One vector is turned by the same rotation once a tick. Each row is the vector after some number of ticks, and that number follows the row.
The counts run from 0 to 824.
[ -8  18 -26 -11 -22   3 -14 -13  -4  21  16   8  -6  -4  11   9  -4 -27
 -22  -2   7  29 -30  11  19  18  -9  13   9 -36 -33   7  13 -19 -24  24
 -12  34  18 -23  26   1  18  21  27  -8]	561
[  3   7 -22 -21 -12   8 -18 -10 -14   0  11  -2  10   0   9 -21  13 -29
 -21 -16  13  40 -19   7  29  -5  -6  -8   2 -48 -35  16  20 -26 -15  30
  -8  28  20   2  18   2   9   9  18   4]	303
[-19  13 -26   4 -16  29  -6 -29  -7  11   4  10  -8   9   3   8  10 -24
 -31  -9  28  25 -27   8  13  16  22  14  -2 -38 -18 -19  14 -13 -20  34
  -9  27  23  -1  14  16  23  27   8  -7]	62
[-13  11 -23  -6 -11  -2 -10 -25   0  22  13  -6  -1 -10  10 -10   1 -22
 -20  -4  11  30 -30  14  11  16   5  12 -20 -39 -30  18  18 -32 -28  41
 -11  31  19  -1  23 -13   1  16  21   7]	506
[  1   8 -27 -22 -16   8  -5 -10 -28  13   5  11   7  10  18  -5   0 -33
 -21  -1   3  30 -22  -4  27   6   0  -5  14 -40 -41  17  11 -27 -12  23
 -14  38   8  -5  23   4  23  12  21  -3]	478
[-14  -5 -35   0 -12  16 -34 -27 -14   0   1  -7   2   4  -3   3   9 -41
 -21 -12   6  43  -6  19   2  -7   8   3  -6 -20 -36  -3   5 -36 -23  28
 -17  35  -5   7  15  10   9  16  20   4]	430
[-14  15 -26  -7 -18  11 -27 -21   9  10  14 -15   2   9  -7 -15  12 -26
 -11  -7   6  40  -8  23   8 -12  -1   7  10 -51 -38  16   1   1 -11  40
  -7  15  15  -5  26   6  16  12  23   8]	306
[ -2   6 -40   5  -9  25 -24 -17 -27   9   6  10   0  -9 -19  -6  15 -34
 -25 -18   3  32   8  13   2   8  -4   4   3 -30 -29  -2   8 -29 -23  26
 -21  38   7  22   6 -11  24  23  21 -11]	550
[ -9  16 -20  -7 -10  20  -9 -13  -8   1   6   2   0  -4  -7 -27  23 -13
 -25 -28  17  38  -3   9  18   4   1   6  -3 -58 -25   7  15 -17 -12  37
 -17   7  25  29   4  -7  24  20   2  -2]	499
[  2  -7 -46  -4 -16  22 -18 -25 -15  15   9  12  -1  -2 -15  -6   6 -44
 -19 -14   3  32  -3  21  -7   2   1  15   6 -23 -19  -1   6 -24 -18  26
 -23  44  -3  13   7  -7  18  28  21   0]	87
[ -1  24 -23   1 -17   5 -20 -20  18  20  16  -6   0  -4 -10 -13  13 -25
 -19 -19   5  37 -11  31   2   2  -9  17  13 -47 -23  10  11  -5 -18  42
 -12  12  31  -7  17   0  10  18  29   5]	130
[ -9   7 -28  -4 -14  23 -14 -17 -21   8  -3   9   1  16   2  -8   6 -53
 -24  -4  -1  39   7   7   5  -9   1   3  30 -34 -32   9  -4 -15  -3  19
 -27  23   2  10  18  22  17  15  30   7]	141
[-14   8 -17  -4 -18  16  -7 -28 -19  20  -8  12 -10   1  10  15   9 -29
 -33 -23  21  34 -24  17   9   4  11  22   0 -30 -17  -9  18 -37 -14  18
 -28  18   4  13  10  20  12  33  12   1]	663
[-14  10 -33   0  -8   0 -15 -17 -15  24   8   7  -9 -10   9 -13  -6 -32
 -20   2   1  25  -5   5   8  19   3   1  -5 -31 -36  27   5 -38 -28  37
 -18  39  14   7  23 -18   2  14  29   4]	421
[  7  12 -35 -16 -16   3 -26  -4 -16  19   4  15  -8  -4   3   0  -2 -32
 -13 -19   7  32 -14   7  21   8 -12   9   5 -41 -36  13  13 -32 -23  18
 -16  34  10   0  18  -8   9  22  28  -4]	301
[  3  17 -31  -2  -6  19 -23 -12  -2   3  12  -1   5  -1 -20 -26  23 -29
 -22 -25   8  36   5  16  13  -1 -11   2  11 -56 -31   9  12  -7 -13  34
  -9  18  26  18   7  -9  21  14  16  -2]	213
[-14  17 -32  18  -7  20 -22 -26   4  10  -4  13 -12   2   2   6  13 -43
 -31 -11  22  25   5  13   3   4  -7  11  14 -38 -14   3   9 -22 -18  19
 -14  34  34  -2  21  26   7  17  38   0]	437
[  0  -4 -23  -9 -20  19 -14 -38  -8   3  14  -8  12   6  -5   3  14 -35
 -30 -13  18  40 -30  25   4   3   7  12  -1 -25 -25 -16  20 -26 -18  30
 -11  32   8  -5  10  10  19  23  11   3]	432
[-28  11 -22  17  -8  28  -2 -36  -3  21   0   9  -8   9  -7 -15   9 -33
 -23  -4  13  25  -2  12  -9  11  24  18  13 -43 -15   2  -5  -3 -16  45
 -14  22  22  20  19   3  18  27  19  11]	28
[-32  25 -38  -5 -21   8 -33 -20  -1  10  19 -15  -8  -3   1   8  12 -13
 -25  -3   5  39 -11  14  15   4  -6   3  -5 -43 -32   3  -3 -13 -18  21
 -27  21  16   0  16  12  25  25  22 -13]	272
[-18   6 -25  -5 -15  29  -6 -16 -34  11  -6  22 -10  10   4   7   6 -32
 -26 -10   6  30 -13   0  11   9  20  10   7 -30 -33  -8   2 -26 -17  28
 -25  27  -3  21  10   5  29  29  12  -2]	746
[ -3  11 -28   4 -11  16 -15 -15 -24  20   0  15   6   0   2 -10   6 -53
 -27   2  -8  34  10   7   0   6   2   3  24 -24 -35  15   2 -26 -15  28
 -19  36   5   5  21   0  13   2  37   2]	512
[  0  19 -30   1 -17   7 -11 -11 -11  26   9  14   1   2   1 -14   1 -48
 -20   1   0  29  -2  10   6   8 -16  11  32 -44 -26  24   5 -11 -11  23
 -19  27  20  -1  26   3  11  12  39   4]	48
[-34  19 -33  13 -10  12 -19 -24 -10  12  -5   9 -17 -10   5   8   9 -24
 -30  -6  20  25  -1  -1  12  23   1   6 -10 -37 -16   0   7 -35 -25  20
 -22  33  26  12  14  10  11  26  25 -13]	152
[-22  18 -18   6  -9  21 -19 -27  -4   3   0  -7  -4  -4 -13 -21  33 -26
 -32 -25  17  40   8  16   0  -2   8   8   4 -44 -17  -1   5 -19 -10  31
 -26   6  18  36   2  11  15  23  11   2]	751
[-23  16 -33 -10 -17  15  -5 -23 -10  22  14   6 -14  -4  11  -5   3  -9
 -20   1  16  19 -26  -1  21  24  10   5 -11 -51 -21   6   7 -14 -20  32
 -16  33  24   5  17  -4  25  30  14  -9]	617
[-17  26 -17 -16 -27   7  -9 -26  -8  19  16   0  -4   1  14   1   4 -20
 -30  -4   8  32 -34   8  19  21  -1  14   3 -41 -26   2  15 -19 -14  21
 -25  18  18 -10  19  13  23  27  21 -11]	274
[ -8  23 -26   3 -10  -5 -31 -16  -4  20   2   3 -10 -18   5   5   7 -25
 -24 -23   6  39 -10  20   8  12  -9  13 -10 -31 -31   9  18 -45 -29  24
 -17  21  17  -2  16  -1   1  16  29  -9]	41
[ -9   9 -27   1 -14  24 -16 -16 -14  11   0  15   3  21  -3 -10   4 -44
 -16  -7  -1  31   4   9   9  -9   7   5  31 -41 -43   7 -11  -3 -11  32
 -15  22   4   5  22  13  25  14  27   9]	140
[-10  17 -35  13 -12  21 -19 -23  12  10  10   5  -2  -4  -6  -9  16 -35
 -26 -10  24  21   4  10   4  11  -9   7  17 -45 -10   4  10  -7 -18  28
  -8  38  41  -3  17  14  11  18  30  -7]	10
[-16  15  -9  -7 -17  12   6 -29 -10  16   3   9  10  15  23  -9  -1 -36
 -34   2  15  30 -31   6  15   8  15   8  15 -38 -30  12  13 -13 -11  33
 -11  18  17  -9  28  23  16  11  21  10]	739
[-23  17 -28  -1  -5  19 -18 -14  -3   4   6  -1  -3   3   8 -23  16 -28
 -25   0  18  26   3  -3  20   3  -4  -8  12 -60 -26  18  -2  -2 -10  31
 -10  26  34  11  18  10  18  10  23   1]	102
[-14  19 -24  -4 -17   9 -21 -15 -11  18  -3  10 -17  -7   6   5  14 -31
 -27 -28  13  34   4  11  15   0  -7  14   6 -44 -15   7  13 -42 -12   7
 -39  18  10  26   8   9  11  28  22  -5]	411
